One turn sends every row of this set to another row. A few are shown first. Where does it send the rows asked after them?
P: [-10.3  -8.6  24.5   9.0  -9.0  -7.2  14.9 -18.4   5.1  23.4  10.6   3.1
   8.2  -0.4   7.6 -15.1 -10.6 -19.9  -5.4 -11.8  19.8]
Y: [  4.6  10.5 -15.4  16.0  -9.4  -6.6  21.9  -4.8   2.6  25.7   7.4  -8.3
  14.1  24.7   7.4 -11.2  -5.9 -10.7 -17.2 -10.7   0.4]
V: [ -1.9 -26.7   1.5   0.8 -10.5  -3.8   6.9 -24.2 -22.2  -3.1 -16.7  -7.3
  22.0 -14.6  12.0  -6.2  -6.2   2.2   4.1  -2.1   4.4]
N: [ -7.3  17.7  -9.7  -5.6  -2.5  -6.9 -10.3 -12.2  -3.2  17.2  17.7  15.2
  -3.4  -3.3   4.1  -5.1 -20.8  -2.7 -11.5 -15.2  17.5]
M: [ 10.3   9.1   1.3  -6.3   6.2  -1.4 -16.0  -2.6  15.9 -26.1   6.0  10.4
  -2.9  15.6 -19.9  -7.5  11.1  15.1  -1.1  10.2 -22.0]
Q: [ -6.4 -18.4  -3.6   8.9   0.8  -9.3  -3.0 -25.7 -27.9  -2.6 -13.9   1.4
  21.3  -5.2  21.9  -5.4   0.9   4.1   0.6   9.6 -11.0]
D: [  6.9   8.7 -10.7 -24.0  -4.2  17.0  -1.9   7.9  15.7 -28.6   1.8 -14.4
   8.6   0.1  -1.9   7.8  21.2   0.8  16.4  -2.9   4.5]
U: [ -7.3  -9.0  28.3 -18.2   4.7  -8.8   1.3 -11.7   8.0 -20.0  -7.4   6.5
  -6.5  -7.8 -17.9   3.1  15.9  12.2 -11.1   9.8 -11.3]
W: [ -6.1  -3.5  13.1   6.3 -11.4   0.7  15.4  -7.7  13.8 -22.9 -11.0  -5.1
  10.4   3.3 -18.7  -4.2  19.9  17.3 -10.3  18.0 -24.5]
F: [-20.7  13.0 -19.1  26.6   1.1   1.8 -14.4  10.4  14.0  -3.2  -0.5  10.7
   5.8  -6.1  16.9 -18.8 -10.8 -13.9   6.3 -23.5 -10.2]
G: [  5.1   3.7  -4.0 -26.4   5.4   9.1   2.0   4.9   6.3 -17.9   6.2   2.8
   2.0  20.4   9.0  -3.6  35.9 -13.3  14.9   6.4 -15.8]
A: [-10.3   4.4  23.2  -8.4   6.8  -5.4   0.2  26.0   4.1 -22.8 -18.4 -11.1
  11.9  -2.9  11.8   4.1  30.7   0.8  -5.4   5.8  -4.7]
H: [ 30.2   2.6  -2.2  16.7  -8.3  12.9  15.6  19.0  -1.9   5.1  16.8   8.3
 -10.4   9.2  12.6 -17.4  -9.1   3.9   6.4   8.5  -0.5]
K: [ -6.8  -7.7   1.7   9.4  10.2  -9.9   7.2  13.6  16.6  10.4  -8.5  -3.9
   0.1  -0.1  16.2 -16.8  -5.6 -31.2   1.6 -37.7   1.4]
E: [-27.5   1.2  -9.3  -2.1   8.9   1.7   8.2 -11.1   9.5  10.5   7.5  17.1
 -18.4 -18.6  23.5   0.6   0.2 -22.4   2.4 -18.2  -5.0]
S: [-18.3   3.1 -23.3  21.1  -3.1   8.5  28.1  -1.8  20.4   8.3  -5.1 -13.4
   1.8  -9.9  20.5   5.5   1.5 -14.1  -1.3 -17.1  -8.4]
R: [-18.6   3.6  20.2  -8.9 -19.4  11.3   2.8  19.7   1.1 -27.6  -7.9   7.8
  12.8  -9.2   0.6 -17.5  26.6  -3.2   8.2   6.9  -7.1]
B: [ 22.7  -8.0  13.4 -15.0  -1.8  -0.9   8.1   1.9  22.6 -20.0  -1.4  -7.6
  -0.3  16.5 -28.4  -9.3  10.3   5.4  -1.4  -4.4  -8.1]
L: [ 31.4   4.8   3.1   5.9   7.8   3.4   2.1  19.7  -3.0   4.8  15.1   6.7
 -18.9   0.0  16.4  -3.8 -13.3   8.2   1.5   4.0   9.6]
Z: [-17.9  17.6  -0.1  35.6   1.0  -6.9  -8.2 -15.2   6.0  13.2  10.0  -1.3
  17.5   1.3  18.1   0.5 -10.5   3.7 -11.7   5.6   4.9]

N turns into P
W turns into M
And these:
R turns into G
L turns into V
F turns into E

One turn sends every row of this set to another row. A few are shown first. Where does it send the rows asked after them?
vedi: [ 15.7  -6.2 -16.1   3.7   1.8   4.2  -0.4   2.2   5.8  -4.7  -7.4  20.4
   6.9   6.2 -47.0  -9.9  -4.0 -11.3]
rud: [  8.6 -24.7 -27.5   4.7  -7.4 -10.7  16.0  -1.5   9.9  -2.9   3.8   2.3
   5.9 -29.7  13.1  12.2  -7.2  -0.4]
Bokop: [ 10.9 -23.6   6.8   0.1  -4.8   7.7  11.3   2.3   2.2   4.6  -4.5   7.4
  -3.8 -21.6  15.9  10.5 -27.0 -25.7]
pimi: [ 39.3   4.8 -18.0   9.2 -16.1  27.5   9.6   1.5 -11.7   0.2   3.4   9.2
  -6.0  -4.9 -11.0  -5.0   3.9 -15.9]
refo: [-16.8 -11.5 -10.1  26.8   1.5 -21.8   3.2   6.7   5.5  -1.0  -9.3  -1.4
  10.2  -6.3  15.2 -13.1   5.3   5.2]
pezi: [-11.4  -1.7 -16.5 -29.4  -8.7   2.0   2.9   2.4  -6.4   5.4  19.8   7.1
  -1.8 -16.2   2.6  17.3 -16.1  18.8]
ronaf: [ -3.0  10.6 -25.6  10.1 -13.4 -28.4  -7.3   2.9  -1.6 -13.0  12.5   4.0
  -3.7  -8.0  11.7  10.8  -9.9  19.3]
Nub: [ -0.1 -22.1  -0.8  28.6 -20.1   9.3   0.0   2.8   1.4   4.1  -7.8  19.5
 -17.5 -10.9  16.4   9.0  -3.8 -15.9]
gup: [ 16.4  13.8  -9.2   9.4  -2.6  12.7 -19.1   8.5 -21.1  13.9  -9.5   5.3
   6.3  -1.9 -23.1 -18.0 -14.1 -27.1]
nifaf: [ 18.4  -2.9 -19.5  -9.2  12.6   9.9 -19.3  15.4   5.8  -4.0   2.2  13.7
   3.0  12.6 -30.6 -11.2  13.2   1.1]
zerat: [-17.6 -11.2  19.0  12.0   1.1  -5.0 -15.7  12.5  -8.4   6.3  -5.9   7.0
 -14.3   0.6  19.0 -15.2   2.5  -6.4]
lag: [ 26.8   1.8 -10.4  17.3  -9.2  -4.3 -16.0  13.0 -30.7 -10.4   3.1   7.7
  -3.4  -0.7 -14.9 -21.0  13.7 -11.5]
favil: [  0.9  12.4   9.4  -7.2  -4.0   1.7  -5.1   0.9  -0.9   8.1   1.0   6.5
  -9.2  -6.6  11.4   9.8 -43.5 -16.1]
Puz: [ 24.9  -5.6   3.8   5.0   3.5  12.3   6.9  11.8 -24.7  -4.1  -1.3   0.2
   7.3  -0.1 -10.7 -29.6  13.8 -15.5]
devip: [ -5.4  -2.6 -23.1   9.3   5.3  -5.5  11.7   0.7  13.2  17.4  -6.3 -13.3
   8.4  -8.4  20.1  21.4   6.1 -16.1]
Basu: [ 21.5   1.2 -15.9  -9.8  17.4   8.4 -13.6  14.7   9.3  -6.9   0.4   8.4
   7.1  15.5 -26.8 -14.3   9.8   0.9]
nepo: [  4.8   7.2   8.0   6.7  -0.2 -27.2 -17.1   7.7  -4.2 -10.3   5.5   0.5
 -18.0  -3.2  22.4  -7.1 -14.9  -5.2]
miro: [-13.8  -7.9 -14.6  -0.9  -5.6 -40.7   7.1  -3.6 -13.7  -2.2   8.6  -4.3
  -3.2 -16.0  -1.6  16.9   6.1  -7.5]
Fupub: [ 19.2   1.8 -19.3   4.7  -0.8   3.5   1.5  -1.8  11.8  -6.3  -5.1  19.6
   0.6   8.5 -44.2 -10.9  -2.1  -9.0]
Rima: [-34.5  16.1  -7.5   4.8  -5.5   2.6  -6.0   6.2  -3.0  16.6  -3.2   7.3
   7.7   5.8   3.0   4.5 -19.4  14.8]
Bofel: [-29.9   2.4   2.4 -11.1  -3.2 -11.4  23.7  -3.6 -12.2  10.4   5.6  -3.7
  -3.6   2.6   1.3  10.6  12.0   3.3]
fip: [ 24.7  15.2 -14.8  -9.7 -10.6   3.1 -20.4   6.2 -25.7   0.5  14.0   7.4
 -16.3  -4.5 -20.5 -17.0   4.9  -5.9]
vilok: [ 16.5  -3.2 -12.6  -0.7   0.8  10.0   4.5   3.8   2.4  -7.8  -4.3  21.1
  10.5  10.2 -46.4  -5.3  -7.3  -8.4]
Rese: [-26.5 -23.8  -1.3 -12.8   6.4   8.9  13.2   6.3  -0.1  18.0  -2.6   0.8
  12.6 -15.4   6.8  -6.8  -1.0   4.4]
Donet: [ -9.6  12.2   1.1  20.4 -20.5   3.9 -16.3   2.2  -1.6   7.8  -3.2  19.0
 -23.0   4.1  11.9   9.4 -20.2  -6.4]
zezet: [ -8.2 -26.6  15.4 -12.6  -6.1  15.2  -1.2  11.4 -13.6   4.5   9.1  13.3
 -17.5 -10.3  16.2   3.0   3.0  -1.7]
zose: [-17.3 -11.3 -23.7  14.5 -23.1  11.3   7.5   1.2   3.2   8.1   4.5  17.3
  -7.0  -7.3   9.1  15.7   8.9  18.3]
Luzos: [ 17.1   8.5  -8.5  13.0 -14.8  33.0  -5.6  11.2 -27.0   7.6  -3.0  15.8
   2.9   6.6 -19.8  -5.3  -0.7 -13.6]
mim: [-17.8   1.1 -20.8  -8.4   7.7  -2.3  -4.3   4.2   3.1  27.2  -3.9  -9.8
   9.8 -11.1   8.4  26.0  -7.0 -17.6]
Govog: [ 15.3  -8.4   4.5 -19.1  -7.0  -6.4  -3.2   6.0  -8.4 -11.8  20.1   7.3
 -21.7 -15.0  20.8  10.5 -14.1  -0.4]
dap: [-18.3  -2.3 -15.0 -13.6 -11.9 -20.7  14.1  -9.0  -7.3   7.3  14.4  -0.1
 -16.0 -12.0  -1.1  17.7  14.5   2.2]
Meba: [ 23.5   9.1  -0.8 -21.0   1.4  19.9   1.2   5.0 -19.9   7.7   9.0   0.5
  -6.0  -3.1 -16.0 -25.8   4.5 -10.6]
bomek: [ 23.7  -8.2 -20.9  -6.3  11.5   8.3 -17.0  17.8   2.0 -11.8   4.0  14.2
   7.7  10.8 -29.6  -5.9  12.2   1.0]
zekid: [ -5.2   4.9 -25.7  17.9  -7.1  -3.2   7.0   6.0   0.4   5.1   0.6  -4.1
   6.0   1.4  19.7  36.1   6.7  -3.2]
Sizo: [ 20.3   4.6 -16.4   0.1  -1.3   8.6   5.8   0.5   7.9  -8.6  -2.0  20.6
   3.2  12.7 -43.3  -5.9  -5.0  -4.9]
funam: [ -8.5   1.5 -11.1  -5.2  10.2 -20.0   2.3   2.9   4.6   5.7  -3.8  -8.4
  21.5 -16.8   6.6   1.1 -34.6  -4.5]
Zisi: [ 38.8  10.2 -19.4   4.8  -3.7   6.9  -4.1  -0.7  -5.6   5.9  -3.4  -0.4
  -1.9 -12.6 -14.3 -17.9  -9.2 -29.3]
Kigid: [-25.3  -2.9   2.1   2.9   3.2 -31.2  16.0   1.7 -17.7   0.9   0.2  -8.2
  10.7  -2.3   0.6   8.5   2.9  -6.3]
pekan: [-18.0   8.0 -23.0   0.7  -5.2   1.0  -8.4   9.3  -9.8  15.3   3.2  -0.4
   8.3  -0.9   8.0  40.9  -6.2  -3.9]
Foro: [ 26.8  -3.7 -16.6  -6.8  15.7   7.7 -10.2  16.9   5.3 -14.0   1.9   9.1
  11.3  13.5 -25.7  -9.4  10.2  -0.2]

Luzos turns into fip
Kigid turns into mim
Rima turns into pezi
And these:
Bokop turns into zerat
vedi turns into Basu

